In the rows, zero is written as 100.
Turns in one plane each, and the order they were made in; the first pair answered:
turn K954:
110,90,107,101,97,85,98,90,105,122,83,107,119,95,85  ->  111,84,94,100,75,94,117,112,103,100,114,90,93,104,118
92,136,96,79,138,139,102,82,112,86,83,103,113,97,79  ->  88,94,119,134,105,54,84,112,85,139,99,99,114,98,90
124,79,101,84,79,84,95,92,123,87,95,109,101,97,120  ->  121,87,98,83,90,96,95,84,123,87,88,115,108,93,111
131,113,98,65,111,148,100,83,125,90,98,116,120,82,95  ->  119,79,122,108,89,69,80,100,105,142,102,120,131,78,91
turn K39:
102,89,86,88,95,106,110,105,94,84,126,103,81,102,129  ->  96,114,85,76,115,134,101,81,95,80,113,109,91,100,108
96,91,98,114,87,88,96,108,95,102,102,97,102,103,102  ->  85,103,95,115,97,103,100,108,95,94,108,94,98,106,101
113,62,112,93,66,58,111,112,123,117,84,109,98,93,111  ->  80,86,97,96,72,97,127,135,105,88,122,75,70,97,134
turn K453:
115,82,86,79,55,101,111,111,110,99,127,118,83,94,126  ->  99,82,99,110,62,70,85,109,90,136,122,118,98,94,105
110,86,96,102,95,95,122,112,105,81,123,96,90,116,131  ->  95,85,102,126,98,71,105,109,90,108,120,94,99,117,114
116,102,104,73,109,115,101,86,115,87,91,117,107,100,96  ->  123,78,103,78,89,99,111,101,115,85,100,109,93,106,109

Each pair is 2 to 3 turns apart.
95,81,104,116,81,80,109,123,88,90,121,96,83,100,131  ->  67,113,110,135,111,87,87,115,75,112,113,91,96,96,101
K453 then K39
120,101,94,63,115,109,105,82,119,88,75,115,110,103,86  ->  121,67,103,81,80,68,113,102,115,98,93,113,97,103,108
K453 then K954 then K954
122,105,88,111,104,110,118,120,104,75,125,96,79,109,119  ->  136,108,93,90,109,122,111,100,120,72,94,116,95,106,101
K954 then K453
72,129,116,130,85,71,89,103,82,142,86,93,114,96,96  ->  74,139,95,103,84,126,116,118,91,89,112,76,85,103,128
K39 then K954
97,96,84,103,74,103,107,133,90,84,110,91,79,111,128  ->  118,101,82,78,87,124,108,115,110,69,87,106,92,108,115
K954 then K453
141,99,125,77,94,109,99,77,125,104,77,105,96,116,82  ->  123,126,114,80,116,136,96,80,115,96,83,95,91,117,79
K954 then K39 then K954
98,132,95,76,122,130,99,85,101,81,93,110,105,106,89  ->  67,122,103,125,108,93,96,109,73,107,125,88,95,110,97
K954 then K39 then K39
84,126,88,98,127,130,106,90,102,95,73,98,113,100,85  ->  98,72,93,119,78,84,121,125,94,100,106,88,90,100,126
K453 then K954 then K954
69,143,95,95,146,141,94,97,107,86,109,82,105,107,92  ->  79,83,111,135,88,66,98,130,93,115,139,77,83,111,126
K453 then K954 then K954
101,90,121,105,108,57,80,86,98,131,93,104,113,93,83  ->  136,73,110,67,96,91,103,88,124,89,93,110,96,92,108
K453 then K453 then K39
106,79,121,110,52,76,108,125,81,106,108,84,55,106,114  ->  135,103,117,61,86,115,102,77,118,93,56,118,84,103,78
K954 then K39
114,69,110,96,95,73,91,103,92,98,99,108,106,93,111  ->  85,101,95,109,112,101,94,115,76,82,117,85,93,95,114
K453 then K39 then K39
93,94,126,116,88,58,104,103,84,108,113,92,97,116,107  ->  97,98,116,98,83,88,120,112,91,78,124,83,77,118,120
K954 then K453
116,81,105,92,70,65,97,116,105,139,82,119,99,117,112  ->  73,112,97,121,87,77,89,128,82,138,98,90,88,119,108
K39 then K453
86,79,112,125,77,93,103,117,92,104,111,85,87,107,111  ->  110,100,111,85,107,119,99,77,118,93,72,113,110,102,85
K954 then K39
107,104,118,70,101,117,90,79,115,91,86,101,112,111,99  ->  102,97,132,92,96,89,77,82,104,115,81,102,126,106,91
K954 then K453
108,118,102,91,104,126,102,83,89,94,76,101,125,97,79  ->  107,114,109,100,103,114,96,80,91,102,72,105,131,94,77
K954 then K954 then K954
115,107,122,96,98,50,85,59,92,117,78,103,124,92,69  ->  114,95,122,111,88,35,87,70,88,114,93,101,117,95,79
K954 then K954 then K954
126,78,103,103,84,72,94,94,101,110,93,111,95,103,104  ->  108,120,86,82,117,124,95,78,104,89,91,101,100,97,90
K39 then K954
112,116,108,98,126,99,100,80,117,107,74,119,121,92,81  ->  139,85,105,84,93,92,121,93,127,85,87,114,96,95,115
K453 then K39
78,91,114,126,98,86,109,117,79,116,115,94,104,115,98  ->  104,103,115,90,114,106,101,84,107,110,76,118,125,105,79
K453 then K453 then K39
157,74,91,59,74,100,125,115,114,71,105,113,84,99,123  ->  163,79,106,59,84,83,107,91,117,90,77,129,101,96,98
K954 then K453
63,130,103,117,112,100,93,96,70,119,113,82,102,99,98  ->  74,104,109,123,87,71,96,108,71,128,114,85,99,101,109
K39 then K39 then K39
